In the data rows, the value 500 means zero.
In the table below, every row is followed by its label. The labels come from one hidden rule.
  718  487  514  626  503  500  552  497 d
  510  481  476  699  480  511  537  442 d
  517  720  531  279  355  276  505  530 q
  679  519  393  568  479  504  564  405 i
  604  411  462  745  537  475  499  366 d
  603  296  493  657  486  585  391  420 i
  565  572  548  341  290  358  506  503 q
  680  410  448  622  530  427  541  367 i
  377  506  531  519  688  626  496  690 q
  399  450  562  457  623  486  547  760 q
  244  474  481  464  597  616  516  626 d
  562  596  551  303  314  454  443  550 q
  594  697  492  409  379  226  504  607 q
  324  431  552  507  605  680  482  540 d
  511  265  459  654  553  589  479  428 i
  380  470  525  462  599  558  507  583 i
  477  717  500  466  406  249  530  531 q
  318  532  564  521  585  582  520  635 q
  571  308  475  575  485  573  495  307 i
  528  694  611  349  341  434  409  461 q
  329  418  566  446  613  667  472  726 q
  586  478  434  673  525  430  528  287 i
  411  494  547  392  637  619  461  665 q
  640  694  570  332  265  291  445  557 q
  634  612  524  305  319  450  527  500 q
  356  452  566  442  647  723  514  661 i
  346  481  428  470  682  602  496  704 q
  471  655  459  374  463  409  515  611 q
  652  342  421  487  436  506  455  489 d
  581  432  501  596  496  616  496  418 i
  440  698  464  319  398  399  553  594 q
  486  697  560  351  351  389  491  509 q
  273  529  522  557  636  603  537  580 d
  597  660  502  420  262  335  492  541 q
  352  527  507  489  616  693  479  537 d
  458  443  454  589  453  426  491  470 i
  369  450  601  436  619  672  522  547 d
  506  585  630  295  235  511  422  459 i
  374  421  534  473  626  634  521  539 d
  342  506  494  425  641  585  611  689 i
  638  366  476  585  515  534  439  357 i
  638  366  435  624  529  456  572  420 i
Here are more rows. What is the label of each one?
  487  752  563  360  309  342  530  504: q
  430  628  509  315  394  436  551  637: q
  595  460  429  611  504  410  529  425: d
  619  686  560  288  287  391  593  428: q
  636  345  495  580  411  624  383  381: i
  517  675  531  392  338  386  634  511: q
  580  643  578  385  374  499  361  633: q
  549  434  392  627  516  542  487  448: i
  533  684  540  358  349  359  566  532: q
  347  535  558  433  569  697  464  535: d
  593  390  461  594  453  487  446  374: i
  484  293  469  627  494  532  436  420: i
  623  359  440  600  526  410  418  399: d
  304  421  573  449  694  680  558  607: d
  370  552  543  513  681  639  514  532: d
  322  472  542  486  601  572  434  556: i
A new table starts here. Its rows get labels from a new hidden rule, each label after its row.
  649  414  512  441  607  463  755  627 BZ
  497  548  394  458  535  498  469  707 BZ
  629  598  519  564  654  493  762  552 BZ
  618  438  500  474  600  526  740  597 BZ
  655  617  467  484  609  483  530  548 DZ
  441  368  454  670  452  555  362  506 BZ
  431  598  550  351  492  595  516  372 QZ
  365  440  572  564  350  520  371  558 QZ
  506  614  497  452  524  535  433  445 BZ
  698  548  391  534  667  518  568  462 DZ
  613  383  520  452  603  504  778  540 BZ
  519  572  474  445  536  518  429  362 DZ
  671  406  474  539  686  440  750  598 DZ
  643  626  449  407  613  547  607  526 DZ
  384  364  536  652  350  466  373  601 QZ
  664  616  448  486  612  551  607  599 DZ
  370  555  614  336  456  591  567  417 QZ
  310  428  549  535  293  603  445  617 QZ
  526  308  387  702  662  380  341  446 DZ
  455  387  392  650  480  416  370  387 BZ
  737  526  323  522  715  464  599  409 DZ
  372  466  482  588  344  448  388  594 BZ
  533  613  503  459  505  606  432  430 BZ
  705  640  426  478  625  523  541  555 DZ
  644  429  486  461  607  605  770  553 DZ
  689  586  395  491  702  463  469  544 DZ
  472  649  511  432  445  579  455  460 QZ
  403  374  564  682  416  495  405  607 QZ
  491  623  490  443  463  518  482  477 BZ
  534  567  412  517  530  460  437  422 DZ
  503  593  426  455  474  504  414  431 BZ
  757  456  339  524  734  467  567  472 DZ
  718  352  336  510  647  409  738  455 DZ
  692  606  396  488  673  557  582  482 DZ
  719  658  462  495  650  523  562  536 DZ
  415  530  622  387  416  548  556  376 QZ
  649  683  512  449  574  584  570  623 BZ
  417  593  564  365  376  598  563  475 QZ
  452  265  467  657  493  380  457  507 BZ
Here are more rows. What is the label of each one?
  603  560  445  476  488  498  426  374 ~ DZ
  427  335  570  670  386  420  394  577 ~ QZ
  330  446  603  608  347  528  437  618 ~ QZ
  450  664  554  356  381  571  403  433 ~ QZ
  658  428  495  445  687  472  771  623 ~ BZ
  410  564  547  369  474  518  568  401 ~ QZ
  397  490  535  598  394  507  342  533 ~ QZ
  507  625  490  419  470  535  462  357 ~ DZ
  453  300  431  717  478  414  388  541 ~ BZ
  470  506  486  413  518  497  531  377 ~ BZ
  667  595  466  468  621  509  548  539 ~ DZ
  427  563  650  247  427  540  545  469 ~ QZ
  382  437  394  576  348  472  346  527 ~ BZ
  525  589  468  469  524  489  468  386 ~ DZ
  401  306  542  632  421  462  425  565 ~ QZ
  409  427  490  625  450  433  330  509 ~ BZ
  396  330  515  658  434  391  400  565 ~ QZ
  421  283  560  643  508  481  414  546 ~ QZ
A new table starts here. Its rows get labels from a new hidden rule, each label after its row.
  517  516  582  543  404  604  504  417 iron
  372  382  549  491  532  480  442  597 fox
  506  462  436  497  445  549  504  490 iron
  370  352  481  482  569  594  392  608 fox
  479  437  443  430  494  592  497  523 fox
  390  520  481  543  414  530  463  481 iron
  407  435  443  548  561  380  452  576 glue
  607  593  514  507  492  460  652  320 iron
  533  603  605  607  317  658  529  437 iron
  573  534  538  510  451  400  543  406 iron
  578  438  481  501  717  272  396  614 fox
  406  329  407  490  771  326  430  714 glue
  430  496  515  493  530  535  403  531 fox
  451  494  461  485  535  389  461  531 fox
  517  659  594  583  281  757  708  418 iron
  447  449  603  504  631  331  418  667 fox
  678  672  488  469  450  514  659  307 iron
  539  506  479  517  661  331  460  510 fox
  268  335  439  384  637  573  414  725 fox
  522  413  564  563  578  369  459  601 fox
  696  526  490  456  527  457  663  396 iron
  586  748  629  621  173  741  575  420 iron
  528  619  558  557  302  545  565  426 iron
  427  488  480  447  371  652  495  459 iron
  345  426  364  467  488  632  365  586 glue
  282  451  520  485  483  720  511  535 iron
  388  400  491  489  617  536  391  573 fox
  340  334  500  428  657  537  359  696 fox
  229  537  401  445  502  636  429  591 glue
  642  617  531  556  426  538  661  317 iron
  521  581  627  546  356  654  553  392 fox
  670  618  426  598  494  423  667  345 glue
  237  401  407  422  677  514  403  647 glue
  586  469  521  471  517  364  482  438 fox
  518  385  501  572  630  320  391  676 fox
  240  429  366  298  679  611  408  699 fox
  690  675  622  567  301  618  591  355 fox
  613  637  604  560  433  523  593  397 iron
  648  630  552  597  420  628  587  343 iron
  331  312  429  381  682  465  311  709 fox
  316  482  411  424  413  683  444  484 iron
  564  487  502  538  542  333  483  400 iron
  309  400  525  368  633  471  358  705 fox
  628  622  447  476  537  388  602  341 iron
  651  529  632  516  436  504  656  377 fox
  637  650  596  525  345  671  625  332 fox
  538  543  531  610  249  687  635  398 iron
  586  440  539  521  463  487  501  368 fox
  499  529  504  462  381  552  481  488 iron
  609  533  502  534  435  459  518  412 iron
  440  445  501  508  479  702  499  525 iron
  281  341  418  456  651  533  475  602 glue
  699  631  523  585  503  369  557  371 iron
  321  456  508  442  566  536  471  678 fox
  568  480  461  467  519  313  506  437 fox
  723  619  447  508  567  520  738  259 iron
  539  586  618  579  285  722  587  421 iron
  592  453  482  576  570  284  447  554 iron
  494  568  475  544  431  598  553  451 iron
  419  435  501  518  567  425  361  620 fox
Here are more rows. What is the label of each one?
  570  427  482  464  561  358  499  517 -> fox
  332  392  415  463  607  578  436  638 -> glue
  578  615  537  546  331  607  539  434 -> iron
  675  654  558  584  368  551  662  372 -> iron
  579  579  454  670  415  438  580  412 -> glue
  557  554  446  561  525  354  612  470 -> glue
  529  344  570  478  594  282  437  527 -> fox
  371  341  470  425  685  438  423  745 -> fox
  473  453  540  453  548  471  408  508 -> fox
  391  407  467  469  663  320  382  712 -> fox
  246  366  423  308  534  626  498  643 -> fox
  525  394  435  422  597  382  436  518 -> fox
